Where one turn sends some rows of the set: a few examples, then the rows asked:
somen: [-38 -42  25  -7  17 -39  30   9  20   2  -5   6   3 -11  -6 -32]
sur: [ -9 -53 -28  21  -6  45  28  -1 -12 -11  27  12   4 -15  12  -2]
Gelo: [-15 -43 -25  10 -11  49  -3  -4  24 -15  19  -9   7   3   8   1]
gigil: [-36 -23   4  28  -6 -12  43  14  17  21  30 -43  -5 -23  -6  -2]
kag: [-22  11 -16  24 -31  14  18  -3  27   6  34 -40  24  -1  14  21]
Rori: [ -9  -7   2   4  -2   0  36   7 -42   8  -6  39  21  23  41   7]
ruv: [-32  11  28 -32  29 -41   1   3   2  18   9  21 -16 -15   5 -23]
gezu: [-30   5  26 -15  19 -25  33   7 -39  21 -10  37  15   0  23   2]
Vina: [-15 -25   2  25 -17   1  61  14  -6  18  32   1  -9  13  12  31]
lat: [  8  22 -26 -11  10  -9  -7 -17 -51  -3  11  30   2 -14  -9   7]
ritu: [-17  15  -1 -52  -8 -11  -7 -18  14  37 -21   4   8   0   1  21]
Kepam: [ -2  25   1 -35   0 -29  26  -1 -30  15  10  39  30 -14  30  11]
daza: [-18  28 -35 -23  24 -13   4 -21 -16  10  -3  22   6 -34 -28  -5]
fator: [-32 -46  11  11  -5  31   3  15  24  -4  25 -22  14  -9  27 -19]
Nolur: [-33 -13  21 -36  17 -50   6  -3  28  13 -10  -2  16  -9  -7  -6]
Mirep: [-12 -60   4  20  -4  23  30  23 -15   1  29  -6  21 -17  32 -14]
riv: [-19   7 -26  42  -4  17  27  -1   3 -16  48   5 -14  12  -8  11]
goz: [-11 -16  -2 -35 -47  -2  -5 -25  30   9  -3 -21  21 -25   7  11]
godez: [ -4  18 -38   7   0  13 -16 -16 -32 -24  11   4 -10 -26 -10 -16]
mepo: [-19  16 -16 -38 -20  -9 -15 -46  16   6   1   2  10 -30 -10  13]

goz goes to somen
mepo goes to Nolur
fator goes to Mirep
And these:
gigil goes to Vina
ritu goes to ruv

Where one turn sends some rows of the set: a few examples, then the rows asked:
mog: [ 22  -5  13 -17 -70  23 -60  40   7 -19 -10  56   0 -12 -38  31  25   1
 -14  41  -2  92 -21 -59   6  24   8  21 -24  26  45  -5 -32  37  19 -19
  20 -24  13 -28 -26   3 -21  17  10  -4 -54  14 -26 -23  11]
lem: [-27  -2   0 -13 -71  23 -46  -5  31  25  -9  -8  31   4 -24  -9   1 -25
   5 -17  41  12  12  42 -27   1 -36  30 -52  31   9 -58   8  22 -13 -31
  -3  27 -10 -51 -19  18 -12  14  30  -2 -45  45 -20 -44  35]
feduv: [ 13   5  -9  -5 -14  19 -50  44  12 -10  10 -15  30 -10 -10 -15  37  25
 -20  18  23  31   6 -34  -1 -63 -33  20   0 -17 -54 -19 -15  67  -6  10
 -12  13  39 -28 -31   5 -58  24  22  19 -45  49  13 -35 -17]
taz: [-26  -6  19  -1 -88  33 -28   2  31  10  -2 -13  14  10 -39  10  -9 -26
  -4 -21  33  12  31  34 -25   0 -27  17 -38  45  10 -49  -1  31 -16 -29
  10   4 -19 -51 -26   2 -16   1  22   4 -54  50 -26 -44  33]
Pesu: [-28  12  13 -39 -78  40 -42   4  23   2 -14   3   5   2 -42 -11  27  -2
 -15 -15  45  35  16  22 -24 -21 -24   9 -44  62  -9 -72  -6  31 -21 -35
  32   6 -28 -49 -31   7 -22   5  23  14 -63  39  -4 -52  32]
tud: [ 28   7  15 -22 -26   8 -38  11   3 -17  11 -10  37  31 -16 -30  31   3
 -53  -6   9 -10   3 -12 -26  -4 -25  12  -5 -39  -6 -11   7   3 -34 -22
   7   7   5 -10 -56  -7 -38 -12  16  36 -43  30  -6  13  -5]
fitos: [-21  14 -21 -35 -52  32 -51 -13  35  24  13 -30  21   5 -27 -42  14 -28
 -20 -22  33  -5 -12  37  -2 -32 -30   6 -56  35 -11 -52 -22  -4 -25 -24
  24  11   9 -39   1 -16   6   8  23 -22 -28  32  -6 -66  32]
sodo: [ -6  15  10 -12 -12   4 -43  36  42 -20 -10   1  61  30   0 -44  17   0
 -53  22  10  10 -16 -10  -2 -16 -47 -17 -20 -19  11 -26 -32  -6 -32  -5
  -5  19  16 -27 -35   9 -43  17  21   9 -44 -10  20  18 -15]
Meke: [  6   0  -2 -10 -36  11 -84  36  -1 -22  31  55 -14  -1 -19  21  37  15
 -25  25  -5  59 -46 -66   9   1  14   8 -33  34  30  16 -34  16  10 -17
  30 -11  18 -12 -21  -9   3  14  17 -21 -39  11 -24 -55  16]
binu: [ 14   6  31 -18 -15   0 -37   3   7  11   8  18  55  34   3 -36  29  -5
 -39   8   9   9   2   0 -16   0 -34  -8  -8 -30 -14 -17  14  -5 -11 -33
  -4  20  19   1 -38  10 -50   0  28  15 -55  23 -25  12 -15]
bod: [ 37 -25  10  15 -77  15 -51  39   7  13  31  39  -3  -4 -24  12  28 -26
 -20  23   6  72   1 -56  20  26  -9  14 -30   1  33 -14 -39  26   7  -1
  29 -45  18 -11 -33  -2 -21   9  13  -5 -48   5 -40 -63  18]
Rero: [ 32 -16   5   1 -86  14 -58  53   5 -11   3  35   0 -11 -31  20  36 -11
 -27  30   5  84  -1 -61   9  27  -3  19 -28   9  43 -15 -40  36  10  -4
  27 -29   6 -28 -37   5 -18  15   8   9 -51   3 -21 -46  13]
ded: [ 28 -12  -9   9 -76  14 -64  49   8   2   4  40  -6 -24 -23  22  35 -10
 -26  31  -1  90 -14 -53  20  13   0  24 -29  12  42  -5 -44  35   4   1
  25 -25  22 -37 -28   4 -19  18   7  14 -43   7 -19 -55  22]
zefus: [  1  23  37 -21 -13  18 -47  13  23   9  -1   3  62  30   0 -29  -6  -7
 -31  37   6  18 -26 -12   0 -10 -38  -8   6 -22   7 -29  -9   1 -24 -21
 -13  13  16 -10 -39   0 -56  -5  31   5 -58  20   9  29 -11]
melak: [-46  13  11 -38 -44  39 -42 -16  36   7  15   1  12  17 -29 -22   8 -11
 -14 -22  25   2  -2  28  -8 -28 -25 -17 -50  63 -16 -31 -16  -9  -4 -47
  30   4   6 -22   7 -19   1   8  29 -35 -38  44 -37 -49  20]
movo: [-24  23  17 -30 -96  56 -54 -11  24  41   1 -35  34 -15 -21 -16 -10 -34
 -41   4  27  15  -2  18   4 -26 -39  -7 -27  39   0 -70 -27   5 -16 -21
  20  -2   6 -40  -5 -33  -8  12  21 -12 -42  29   0 -53  20]
fesev: [-36  30   3 -55 -82  45 -45   9  25 -18 -37   0  19 -13 -40  -8  17   5
 -35 -12  20  32   4  29 -17 -25 -14   0 -47  64   0 -46 -18  22  -6 -47
  21  24 -11 -59   2  -4  -8  22  15   8 -42  27   0 -29  19]
fufet: [-43  31  12 -52 -57  58 -46 -16  36 -11 -16  -5  13   4 -44  -4 -15   1
 -11  -5  13  21 -15  31 -11 -29 -14   0 -31  65   2 -26 -13  13  -5 -53
  18  10  -1 -41  16 -18  -5   7  22 -25 -45  49 -22 -12  22]
Gosis: [  5  -2   2   7 -11  19 -46  29  13   1  21 -13  44  -8   3  -2  21  13
 -15  11  12  13   5 -26  -4 -45 -34  16   1 -22 -53  -5  -3  54   9   4
 -30  15  59 -19 -21   4 -50  30  32   2 -41  60 -15 -29 -25]
Tuzek: [ -3   3   3 -26  15  16 -28  26  54 -11  -1  14  43  36 -11 -55  35   7
 -26  21  26  21 -13 -13  -6 -13 -52 -12 -16 -11 -11 -42 -35 -10 -37   0
  10 -13  26 -20 -45  17 -56  11  33   0 -62  13  -1  -4  -6]
kufir: [ -7  -5  -9   3   8   9 -61  30  12 -19  21 -12  29   4  -6 -14  37  32
  -1  11  18  20  -3 -31   1 -64 -37  11 -11  -9 -50  -5  -7  47   1   3
  -6  13  42 -17 -23   6 -52  26  26   4 -39  56  -7 -34 -28]
Noza: [-23  34  -9 -67 -64  36 -55  -6  19   3 -28   0  25 -11 -38 -19  21   0
 -21  -7  32  19 -17  34 -28 -26 -10  24 -43  48  -9 -58   1  26 -14 -49
   8  35  -8 -54  -3   3  -3  10  23  -3 -40  37   6 -33  34]
kilog: [-18  13 -17 -28 -78  37 -57  -6  36  39  -6 -46  42 -15 -19 -32  -6 -38
 -25  -7  32   6 -12  37   4 -24 -39  12 -43  23   7 -65 -24   5 -23 -18
  10  14  11 -52   0 -18  -1  17  21 -12 -28  29   4 -51  32]
zoluf: [ -1   1  -8   2   3  19 -49  31  25 -18   7 -15  33  -2 -12  -6  20  28
   1  15   9  27  -2 -24   5 -61 -29  17  -1 -11 -42   9  -9  60   5  -3
 -19  13  49 -26 -15  10 -56  24  29   3 -41  62  -9 -11 -22]
Rikam: [  4  10 -12  -8 -15  24 -45  40  19 -15  -6 -13  37 -16  -9 -10  29  24
 -17  19   7  37   2 -23   6 -58 -30  17  -1 -12 -49  -5 -13  64   7  -1
 -19  18  52 -35 -14   8 -59  32  21  17 -42  47   1 -14 -24]
gopo: [  2  -6   2  -5 -42   5 -71  36   7 -16  14  67 -10  -8 -20  30  40  15
  -5  28  -4  78 -31 -54   7  12  11  19 -31  31  33  14 -30  21  19 -20
  20 -12  21 -22 -17  10  -7  23  15 -15 -41  17 -41 -41  13]
suko: [-22   6  -2 -18 -79  36 -46 -14  36  45 -14 -26  44 -13 -18 -14 -16 -41
  -1   2  30  18   2  48 -10  -4 -39  17 -39  26  11 -66  -6  14 -11 -24
  -6  17  12 -53  -5   0 -12  17  28  -8 -38  42 -12 -43  29]
ruti: [ 10   0   6 -22 -40  18 -68  35   2 -36  30  55 -13  11 -33  17  36   9
 -23  23  -6  54 -38 -64   4   4  15  -1 -36  30  28  17 -39  14   9 -21
  33 -20  14   0 -15 -12   5  10  15 -30 -38   7 -29 -35   9]
tisef: [-37  13   5 -19 -72  40 -57  -3  25   8  23 -37  19  10 -27 -20   6 -23
 -40 -28  25 -14  -1  21  -2 -35 -33 -17 -54  48  -3 -45 -29  -8 -24 -24
  29   4  -5 -32  -5 -33  13  10  23 -19 -28  23  -6 -65  19]
sonu: [ 23   4 -13 -42 -16  32 -10  14  40 -26 -24   4  48   6 -25 -44  36   3
 -49  -1   2  13   4  -4 -17   3 -30  10  -4 -33 -12 -21 -24  -2 -13 -15
   4 -14  50 -35 -26   1 -47  15  11  25 -50  28 -31  25  -6]
mig: [ 37  15   3 -54 -21  33 -32  -3  13  -7  -8  -2  38   8 -24 -41  41   5
 -54  14  13  19  -9 -18 -19 -10 -28  12  12 -33 -17 -42  -8   4 -29 -16
  17 -15  29 -19 -49 -12 -54  -9  18  34 -60  36  -6  10   0]
Fim: [  7  -1  -4  16 -12  14 -41  36  15 -13  28 -19  28   0  -8  -6  30  15
 -19   0  21   9  11 -32  -8 -52 -33  22  -2 -21 -53  -5  -8  62  -5  13
 -19  13  42 -23 -34   8 -52  22  27  10 -42  56  -5 -38 -13]
zamu: [ 30   3   5  -6 -71  29 -60  31   8  10  33  29  11 -11 -13  10  15 -25
 -47  31 -16  51 -26 -58  29   8   4 -10 -24   4  25   8 -53   3  19 -12
  26 -30  41  -6   1 -32   0  15   9 -34 -27  -2 -37 -46   6]
fezu: [  2   9   0  -1 -14  30 -61  28  11  -3  12 -24  47 -21   3  -9  20  19
 -22  26   8  17 -10 -36   3 -59 -37  14   8 -20 -46  -9 -12  49   6   7
 -23  18  59 -26 -20  -7 -46  33  28   4 -39  51   3 -22 -25]
mab: [ 28   5   2  -3 -57  26 -62  31   2  15  37  40   4 -18  -9  20  18 -17
 -43  26 -19  52 -35 -58  28   6  17   7 -21   8  18  15 -45  12  19  -8
  17 -20  51 -14   0 -26   1  17  11 -25 -27   9 -40 -55  20]
Pinav: [-24  35 -13 -60 -50  43 -45 -19  33   0 -17  -4  25  -5 -39 -17   2  -8
 -14 -13  17   7 -22  42 -18 -23  -5  15 -43  45 -11 -30  -4  13  -5 -52
   1  31  11 -47  18  -7   4  11  24 -21 -30  46 -12 -23  35]
Revuz: [ 37 -12  -2  19 -60  18 -51  30   9  24  43  34  -9  -9 -15  24  12 -27
 -26  21  -9  56 -21 -53  27  11   7  18 -21   0  21  10 -40  20  11   1
  19 -35  43 -11 -14 -19 -11   5  14 -16 -36  19 -47 -65  28]
Bibe: [  8  -1  -9 -20   9  33 -16  14  62 -32  -4  -3  27  36 -30 -35   8   4
 -27  12  13   2 -13 -11 -16  -6 -34  10   2 -18   5 -19 -34   1 -36  -1
   2 -23  28 -35 -36   4 -52  -3  25   3 -54  38 -15  26   6]
Luf: [ 17  11   1 -21 -50  21 -79  33  -6   1  33  52  -5 -15 -11  15  35   7
 -43  30 -11  55 -51 -67  19  -5  18   3 -19  21  18   9 -41  10  12 -14
  27 -16  35  -9 -11 -24   6  19  14 -25 -31   5 -22 -59  17]
lafi: [-24  14  -5 -39 -68  23 -58  -3  15   6 -16  -6  21   0 -34 -13  19  -7
  -8 -15  43  16  -3  34 -36 -11 -25  29 -51  43  -1 -65   9  29 -23 -35
   7  32 -26 -51 -25  15  -7   7  28   6 -43  43   5 -47  39]
zur: [ 37 -21  -6  17 -68  12 -57  43  10  20  32  36 -11 -12 -16  15  30 -21
 -23  21   2  75  -9 -53  24  10   0  23 -27   3  23  -8 -42  27   6   6
  29 -35  28 -21 -28  -3 -18   8  11   2 -43  11 -34 -73  26]
keni: [ 35 -20  10  16 -71  24 -49  30  12  21  40  26   1   0 -19  19   9 -36
 -26  29 -10  53 -15 -58  25  20  -3   3 -20  -6  32   1 -43  18  13  -7
  22 -42  33  -9 -14 -23  -9   6  11 -23 -42  10 -46 -51  18]
rozo: [-26  18 -19 -43 -35  37 -46 -22  40  12  15 -15  14  10 -32 -29   3 -17
  -6 -22  26  -8 -20  39 -14 -30 -16  10 -50  41 -15 -32 -10   1 -17 -36
  13  15   9 -33  12 -14   4   0  30 -30 -30  49 -23 -45  38]
Gudo: [ -25    6   19  -15 -101   44  -27   -8   32   38  -13  -14   40  -13
  -22    1  -11  -40  -24  -12   22   20   27   38   -6   -1  -41    1
  -36   34   -2  -53  -10   13    3  -32    4    9   15  -48   -2   -8
  -11   26   16   -1  -45   39  -36  -45   16]
lev: [  9  -6  12 -22 -45  16 -59  38  12 -31   7  69  -7   4 -37  28  39  10
 -10  28  -5  76 -23 -55  -2  20  13   9 -32  29  34  12 -31  21  26 -33
  26 -16  17 -11 -13   5 -13  18  17 -20 -49  11 -42 -27   6]
ziso: [ -3   5  -9  -4 -10  15 -68  33   7 -17  15 -26  41  -8   0 -16  41  31
 -24  14  14  12  -8 -39   2 -68 -38   7  -6 -17 -44  -8 -14  44  -4  10
  -9  21  47 -25 -24  -7 -41  33  25  10 -34  43  11 -31 -28]
daz: [ 20   8   6 -24 -51  28 -71  33   2 -12  34  43  -5   2 -21   3  36  -3
 -41  29  -9  52 -39 -70  19  -4  10 -10 -25  20  19   3 -49   6  11 -16
  38 -28  26   4  -7 -31   4  13  14 -34 -35  -3 -22 -49  11]
zevu: [ 18  -6   1  -4 -60  19 -67  41   9  -5  -1  55  -5 -20 -23  33  24   5
  -4  40  -3  93 -27 -51  17  16   7  29 -26  27  43   3 -34  37  16 -13
  19 -18  23 -36 -20   9 -21  19  12   0 -49  19 -32 -35  13]

Gosis goes to Fim
sodo goes to zefus
zevu goes to gopo
And these:
lem goes to lafi
tisef goes to movo
daz goes to zamu

Where one turn sends some rows of the set: a few examples, then the rows asked:
nofe: [-16  17 -29  42 -69 -15  60  11   2  35 -28 -17  31   2  16  27 -23  31
 -36  18 -10]
merap: [ -7   6 -41  46 -18 -18  26  32  41  22  20   9  55  -9  -2 -21 -26  10
 -15  -3 -37]
gan: [-14  23 -34  46 -25  22  11  29  -6  25  -4   8  -3 -53 -22 -33 -28  21
 -24  20 -29]
zofet: [-69  29 -13  59  -8 -22  -7  -7  -9  63  26 -18  11 -34   2 -23 -50 -27
  -5  -6 -52]
sekav: [-35  -2 -14  20 -58  10  -2   3  -4  37  -5 -34  49  37   3   6  11  21
  12 -30 -40]
Lodan: [  2  44 -21  58 -16   4  36 -20 -24  42 -29 -39  56  24  15   9 -44  12
 -26 -28 -21]
sed: [-30  23  20   8 -13  37  -4 -13 -20  39 -19  -9  14  19 -24 -34 -28   2
  -2   8 -25]
fak: [-35  50 -31  28 -57  14  -4  24  16  82  16 -16  22  39  13  17 -20 -19
  -2   0 -39]
Dobo: [-35 -19 -62  64 -36 -34  16  21  -4  51  35 -22  26  10   8  18 -56   4
   1 -17 -29]
guv: [-31  30 -33  30 -19   2  43 -23  25  53 -40  12  -2 -37   1  -7 -40 -15
 -34   3   2]
Luza: [-35   1 -26  23 -36 -21  58 -14   0   0  18 -27  10 -12  -1 -39   5  22
 -17  18 -21]
nena: [-39  14 -30  41 -32  10  24 -52 -35  14 -15 -30   8   3   4  30 -29  -2
  22 -27 -57]
nefub: [-58  38 -62  44 -20   8  -3  -8 -17  68 -16  20 -15  10  12  -9 -24 -26
  25   7 -28]
Dalel: [-31  41 -24  20  -3  -5  16 -21 -32  47 -40 -62  31 -25  14 -40 -19   2
   4  -7 -31]
fovuz: [-52  -3 -58  47 -74  32  23   2   8  65  16 -36 -13  -6 -18   0 -42 -12
  -2  28 -32]

merap goes to fak
zofet goes to sed
And these:
nefub goes to Dalel
sekav goes to nofe
nena goes to Luza

